In the rows, zero is written as 128.
Which row each row swaps with, under one turn or mirror:
vun: [111 109 135 148 132 119  82 111 141 130 127 123 151 113 105 121  93 103
 130]
popir: [ 80 136 117  87 145 115 126  96 134 143 137 164 163 144 120 128 122  78
 109]
tete: [135 106 109 129  78 134 113 107 107 134 110 164 121 118 117 124 122 127
 119]
sef: [133 143 136 107 115 135 128 139 118 155 116 179 121 135 119 143 139 141
 110]
rik: [142 143 144  96 115 122 129 123 111 168 120 170 130 136 119 148 131 142
 114]
Sar: [ 85 112 127 127 107 119 135 136 149 119 121 122 142  98 116 106 130  80
 143]
Virin: [116 132 132 137 117 137 150 145 125 138 125 166 144 133 129 157 158 137
 105]
Zedon: [115 113 144 134 137 109 139 139 110 113 140 118 149 123 118 130 149 136
 166]
muzu: [ 83 139 121  90 146 113 127  88 127 147 140 160 156 147 108 135 126  81
 104]
Rin: [ 73 113 134  91 133 118 126 118 119 142 139 163 157 152 133 114 128  76
 125]
sibos: [ 85  98 137  87 105 109 162 113 112 127 129 145 136 132 117 101 115  93
 153]
Linat: [ 78 109 119 121 111 110 151 135 138 115 133 126 149 107 116 111 133  74
 140]
zup: [ 69 112 141  95 125 111 131 129 131 148 130 175 143 153 131 126 133  89
 131]
Dov: [103 143 120  94 143 112 137  89 131 157 143 153 155 133  98 129 106  81
  97]
tolad: [140 109  97 114 106 113 114 107  89 125 109 145 135  97 116 119 140 119
 134]
bipon: [104 112 132 137 137 107  79 110 143 130 127 131 153 111 103 123  88 108
 130]
revub: [ 95 116 113 132 140 134 110  74 109 128 148 133 161 145 108 134  96 110
 115]
Bezu: [145 104  98 124 117 109 109 106  92 120 125 135 149  98 112 125 142 122
 143]
gupez: [124 125 144 138 135 110 138 141 107 114 147 121 150 118 123 126 150 136
 158]
baf: [150 122  97 123 115 107 110 111  93 118 121 133 149  93 116 125 140 125
 135]
Befen: [ 99 120 139 140 135 114  90 118 151 125 123 121 150 107 115 112 101  87
 129]
riret: [101 134 152 158 123 140 163 129 136 124 141 121 144 139 111 135 112 125
 125]
bagi: [149 125 151 101 114 124 140 103 102 154 119 161 124 141 107 128 120 150
 125]
sib: [135 142 136 113 120 128 132 140 122 148 116 178 131 136 129 148 144 148
 112]
tega: [ 83 107 128 127 114 104 132 135 150 122 126 131 145  97 114 107 122  79
 143]
kap: [145 138 144 103 111 124 131 122 107 164 116 168 125 135 104 139 122 148
 118]
Raz: [116 115 144 127 143 108 129 144 112 111 139 125 146 112 125 124 151 141
 162]
Zuse: [133  99 117 123  84 130 116 107 106 134 105 164 121 119 118 129 119 136
 115]
Dosug: [ 96 111 119 137 140 126 104  72 112 128 153 138 161 150 104 135 101 114
 123]
mati: [108 137 146 151 121 143 170 128 133 121 138 124 144 127 109 140 126 139
 124]
Lefe: [ 91 144 118  90 137 121 132  88 133 162 139 154 160 133 106 140 114  84
  99]
lek: [114 117 158 137 126 116 145 151 118 114 143 125 144 129 124 126 144 139
 154]
Rami: [150 138 142 100 118 116 136 126 114 163 125 173 128 130 106 137 124 143
 109]
sapud: [140 108 105 119 128 103 120 123  94 120 128 134 146  97 116 131 151 134
 151]
zudo: [139 133 144 103 115 123 142 121 107 162 120 169 121 131 101 133 116 154
 122]
Rilaz: [ 94 143 116  95 134 120 136  79 126 156 136 147 159 134  93 133 109  83
 102]
saz: [101 117 137 149 147 122  87 101 136 131 132 125 154 120 102 130  93 115
 124]
gomu: [ 95  92 130  89 100 113 165 114 105 122 132 150 141 125 112 104 131 103
 151]
gupi: [ 94 145 122 100 133 118 148  76 125 152 136 144 153 132  97 123 104  85
  99]
Dat: [ 97 136 109 108 131 133 148  79 135 153 134 144 148 128  92 130  95  88
 103]
mal: [105 150 129 127 124 142 152 135 121 133 138 160 150 136 134 148 165 125
 110]
nibe: [ 85 119 123 133 122 106 129 133 148 115 118 123 142  96 121 109 131  80
 137]

Bezu pairs with vun
Lefe pairs with rik
Dosug pairs with tete
sef pairs with muzu
Befen pairs with sapud

Which row each row swaps with, under one turn or mirror:
Lik: [161  81  78 127 116 121 149 120 162 148 166 163  94 164 132 130 138]
Rida: [146  95 137 141  89 108 142 132 147 112 155 166 105 136 122 165 106]
nunot: [163 100  81 125 117  50 127 132 147 152 144 146 101 163 150 148 134]
paz: [155 122  96 141 119  88 111 132 159 172 160 165  80 146 159 145 160]
feruk: [155 103 142 134  93  43 130 126 144 144 140 153  92 158 109 158 132]
bafo: [175  83 118 121 132 124 111 129 148 154 136 131 114 194 153 148 158]
mudo: [158 113 118  98 114 108 149 129 151 133 145 133 122 159 113 181  94]
sula: [153 104 111 121 153 107 142  90 165 169 150 131 107 168 120 174 139]
patak: [162 101 172 127 104 118 150 125 153 127 123 152 107 143 125 155 134]
daz: [162 104 149 107 124  93 122 131 163 125 188 162  87 157 144 203 125]
bareg: [186 106 132 107 106 124 102 158 151 136 160 157  78 189 138 146 136]
divad: [170 102 174 123 117  70 139 110 154 147 179 141 107 160 141 191 139]
Gisar: [144 136 102 132 120  89  99 141 132 156 141 154  92 161 154 126 142]
Puviv: [171 118  75 120 111  85 123 123 143 136 196 158  86 154 136 146 131]
samap: [153 136  93  96 122  97 135 136 145 157 122 148 108 165 141 136 113]
Pamo: [166 114 124 105 120 126 155 119 184 156 197 160 105 160 153 150 124]
vatol: [151  91 136 115 136  80 131 113 143 137 155 117 105 186  95 168 150]
bil: [159 129  97 116 151 107 122 118 138 167 160 134  91 179 138 186 148]
sak: [142 133  97 137 127  90 114  92 133 167 167 134  89 159 146 161 153]
nubab: [162 121 182 126 113 116 133 130 138 117 153 156  91 171 127 159 153]
dogas: [161 112 141 134 151 111 107 132 157 140 184 163 105 147 164 175 154]
Keme: [173  93 108 113 117 136 115 142 162 152 154 158  85 198 141 138 140]
Fari: [154  98 163 127 118 119 150 122 149 160 115 141 115 153 132 136 151]
Vobob: [141  95 152 123  99 138 146 114 133 161 147 160 100 151 162 140 154]
munu: [163 116 126 109 109  93 152 135 135 142 214 172  96 165 120 167 126]
Pamu: [165  99 143 117 107  43 128 110 127 135 175 157 100 157 149 176 137]
Tafer: [125 101 126 140 100  70 152 108 140 147 163 149 127 134 134 155 119]
bigep: [167  92 112  94 146 119 128 145 146 157 146 113 112 166 118 158 131]
Rivav: [167 122 155 110  80  83 138 124 182 147 175 148  97 153 151 130 119]
gifo: [140 142 137 153  97  66 134 116 158 142 172 156  82 143 139 146 133]
lat: [165 104 152 125  89  52 128 123 149 138 153 142  97 153 138 122 148]
bunu: [196  92 124 108  95 118 112 121 119 132 147 152  88 181 119 147 123]
pade: [159 100 100 132 115 107 143 113 142 171 164 121 137 134 130 172 128]
Nikot: [160 119 182 137 104 106 147 128 133 142 173 139  95 164 136 123 128]
rudum: [162 113 179 115 131 119 136 140 160 148 194 153 102 150 133 152 127]
boro: [178  98 101 111 126 115 122 154 119 149 143 120 102 169 159 135 133]

bigep pairs with rudum
bafo pairs with nubab
gifo pairs with nunot
Rivav pairs with samap

Which row each row swaps with, under one turn or mirror:
Vir: [144 114 106 119 137 155 137 125 150 157  99 103 125 127 138 155 145 151]
zegiv: [157  83 149 152 155 159 148 190 162 150 120 109 148 129 121 117 147 104]
bis: [151 103 157 142 158 160 117 157 160 158 136 141 151 108 109  98 127 121]
sosof: [150 106 132 134 193 148 115 130 145 147 138 103 139 117 158 115 124 136]
koz: [ 83  94 126 135 151 153 138 132 118 149 153 118 142 109 144 145 162 136]
Gud: [135  84 134 128  91 152 146 151 160 136 135 101 139 124  90 144 138 142]
misis: [116  99 139 131 161 149 141 128 114 129 121 138 130 129  78 127 147 131]
Fosa: [135  80 128 117 141 132 132 169 136 126  85 108 130 139 114 150 169 164]
Pofe: [131  68 132 120 147 153 151 173 139 133 138 107 164 117 142 103 148  87]
bisav: [113  82 121 135 157 139 140 126 140 139 144 141 141 112 164 106 116 147]
dis: [153 100 133 129 154 151 114 178 175 130 107 131 124 124 116 114 105 120]
peg: [100  59 119  97 151 155 149 150 148 113 114 100 137 110 116 119 174 140]
kas: [124  95 120 131 111 141 154 180 117 138 114  75 129 124 105 125 145 141]
Suz: [128  86 141 126 119 143 128 138 156 141 110 132 140 123  69 133 147 151]
dol: [134  81 146 141 148 158 115 151 163 146 145 116 147 107 132 107  99 101]
roro: [131  79 121 129 144 146 122 163 162 138 110 106 143 125 133 191 143 122]
vosak: [139  47 130 137 139 147 122 162 155 133 128  86 161 115 140 109 138 102]
tikap: [131 103 121 122 147 151 150 146  90 138 126 153 140 121 123 129 161 143]
pulu: [145  80 122 141 141 148 143 183 160 151  91 138 123 121 153 135 127 131]
fefa: [106  98 127 140 161 146 116 165 102 138 163 123 147 103 136 139 125 144]
Bop: [134  76 114 115 139 145 135 117 176 122 120 125 146 114 153 109 141 119]
depi: [125  50 121 108 158 141 109 179 158 115 117 106 150 122 153 142 133 120]
Siko: [127  89 123 133 122 151 125 149 101 141 130  67 145 113 102 116 155 137]
tuz: [116 108 109 126 164 142 128 136 131 119 118  98 128 121 114 137 158 187]
sivez: [109  78 133 125 141 140 110 154 142 141 140 129 147 131  74 150 166 151]
kigin: [131  93 145 140 140 178 139 152 146 161 164 117 149 104 122 106 134 100]
vudi: [137 105 117 133 129 139 125 176 173 133 131  98 142 122 165 158 135 146]
Vone: [136  99 160 133 134 167 152 129 158 151  96 130 128 139 111 138 160 130]
pogu: [118  83 134 123 132 150 132 153 132 136 129 105 142 116 101 191 157 131]
vop: [130 106 149 122 123 155 122 160 144 134 137 151 130 120 134  85 122 149]
Tegar: [125  86 128 129 169 158 172 134 130 128 111  95 147 122 141 166 157 128]
mozo: [108  75 112 108 141 127 120 119 151 129 109 105 116 126 119 143 136 165]
vugi: [129 122 123 150 135 151 142 124 129 147 116  93 115 105 128 110 135 162]
bozeg: [114  82 124 112 118 146 136 176 116 130 133 130 135 122  84 111 164 142]
rumol: [124  84 118 128 195 154 117 153 179 129 121 115 141 114 158 116 139 135]
raka: [150 105 136 137 169 159 148 184 144 126 126  76 138 105 142 104 141 149]
moz: [124  86 145 141 154 151 113 193 138 138 161 119 148  97 145 137 112 122]
Vite: [148 126 129 121 146 153 114 170 179 151 115 109 127 110 101 108 128 156]
dubap: [115  96 107 108 141 154 131 183 132 122 129 108 132  95 159 118 113 152]
nekeb: [130 102 133 127 114 149 129 120 129 134 128  96 135 125  76 150 141 137]
vuzap: [146  95 149 152 168 152  98 189 169 157 143 121 150 120 116 126 135 128]
vepin: [112  85 145 131 171 140 149 121 161 131 134 138 152 121  96 110 157 138]
vob: [128  84 145 129 187 151 116 181 122 144 125 132 140 113 153  95 149 128]
fali: [118 101 133 137 170 154 127 160  88 135 126  82 135 116 120 142 150 152]

misis pairs with dis
vugi pairs with Bop
kas pairs with Pofe
tuz pairs with rumol
zegiv pairs with bozeg

Which row each row swaps with, under one turn or mirror:
Giv: [101 134 116 123 149 108 122 128 126 121 129  93 133 122  87  98 126 117]
Nukuf: [103 124 155 125 143 148  97 132 139 131 142 135 146 108  79 114  93 139]
sus: [115 120  96 136 124 130 137 101 121 104 110  97 178 109  86 124 140 128]
gili: [165  95 133 135 140 161 146 108  88 103 108 126 144 118  90 131 109 125]
Riz: [105 129 103 123 153 108 137 117 134 124 129 100 143 124  76 112 121 127]
Palid: [170 133 151 128 145 130  85 120  86  89 127 128 150  97 115 148 134 125]
Sibe: [163 106 138 152 175 154  96 127 113 103 121 104 154 113  95 113 141 162]
Feruz: [127 143 158 138 155 118  96 112 166 115  99 125 125 112 104 142 127 137]
zamaz: [141 116 125 130 108 158 100 134 137 118 107 107 166  73  72 156 120 139]
Bor: [143 121 135 108 112 153 100 142 131 122 128 117 158  69  87 147 142 112]
Duf: [147 112 114 145 122 157 104 125 130 110 102 112 174  89  69 154 120 163]
fufel: [107 135 138 133 136 146 102 133  87 113 116 143 127  89 120 112 103 108]
Sudus: [ 97 132 130 131 141 115 107 128 108 121 136 106 126 113 112  97 129 104]
suf: [151 131 107 118 152 139 108 152 104 132 125  99 102 101 103 129 148 125]
zaze: [148 115 115 156 126 153  94 122 132 107  98 110 168  91  73 150 114 168]
tul: [166 114 129 108 123 155 126 144 113 115 144 101 152 100  91 122 153 113]
kude: [131 134 119  79 146 152 114 159 137 101 118 141 136  96 100 139 105 132]
supo: [116 120  94 112 159 120 139 115 146 113 121 106 151 120  71 140 107 137]
Rez: [162 102 134 151 174 148  88 125 109 106 118 111 149 115  89 113 138 167]
far: [150  95 104 165 128 147 115 114  95 114 120 132 158 140 112 118 107 140]
mam: [129 123 164 125 151 131 138 156 102 104 110 151 143 124 121 133 107 126]
ruro: [156 103  93 145 138 155 127 130  88 121 114 134 150 129 104 101 111 146]
zezi: [154 131 162 146 162 124 111 138 146 106  85 139 130 107 116 147 132 137]
rasis: [149 145 127 106 111 135 101 158 119 103 120 123 123 127 134 113 118 139]
Saso: [150  99 132 158 131 114 101  95 117 106 126 104 143 135 114 156 106 135]
midof: [157 133 149 144 172 127 111 136 140 103  76 143 140 102 117 144 128 139]
bivo: [158 109  91 148 143 155 124 136  85 122 115 137 150 120 106 102 114 146]
lur: [122 117  93 111 151 118 142 113 137 118 124 111 155 117  77 146 101 146]
mig: [136 122 124 146 118 104 119 120 134 131 103 123 132 153 125 131 110 147]
kek: [160 127 156 128 160 133 123 149 123 101  77 148 135 102 118 139 119 143]
dibe: [145  92 116 171 125 129 114 106 107 109 126 118 150 142 119 132 107 141]
zurop: [170 124  90 129 149 158 107 150  92 121 118 119 127 103 103 103 134 138]
pek: [103 139 136 133 139 138 100 134  93 109 124 143 125  93 117 110 104 104]
bebi: [164 129  94 122 151 159 106 150  94 127 114 117 123  98 106 105 139 134]
Kasem: [112 119  95 122 153 112 144 117 144 119 124 106 153 129  79 119 118 138]
Voz: [121 145 146 142 156 122  89 110 170 119 103 125 130 109  94 139 126 139]
gusu: [176 131 149 121 140 135  87 122  87  87 119 125 148  92 114 147 132 128]
Vesu: [148 148 158 145 157 128  97 125 154 114  86 130 131 108 112 142 127 148]
munag: [142 122 130 121 107 149  97 141 141 124 119 113 162  66  76 148 121 124]
zop: [149 140 157 140 168 126 104 125 150 113  79 137 133 109 112 149 129 137]
vozok: [100 134 130 131 139 119 105 130 110 119 139 110 123 104 114  96 125 104]
vara: [116 138  92 134 119 129 137 114 119  93 111 119 182 111  93 128 142 124]
vuge: [135 131 116  84 144 154 120 158 139  99 123 136 134  98  95 132 100 137]
narev: [146 138 121 142 104 102 117 131 132 115 107 121 131 145 127 126 118 145]
dezev: [108 115 136 109 148 124 120 152 117 134 135 102 118 123 100 148 135 113]
gon: [123 122 130 141 136 161 125 119  82 105 111 153 131  91 108 131  93 114]
dok: [134 128 123 135 118 164  99 130 140 115 106 114 174  73  74 151 122 148]
dovo: [ 99 116 150 125 144 148  91 125 140 124 140 133 141 103  76 113  98 137]
sev: [140  97 127 166 121 111 110  98 112 110 128 109 152 139 115 137 111 139]
sulof: [135 153 116 113 134 148 115 127  86  87 116 141 176 104 105 118 139 120]
Naf: [142 119 128 126 112 154 112 141 139 119 115 118 166  70  66 152 126 130]
Segi: [146 102 130 149 136 108 110  89 123 102 129 101 139 127 124 156 114 135]

gili pairs with dezev
rasis pairs with sulof
ruro pairs with Sudus
Voz pairs with zaze
Vesu pairs with dok

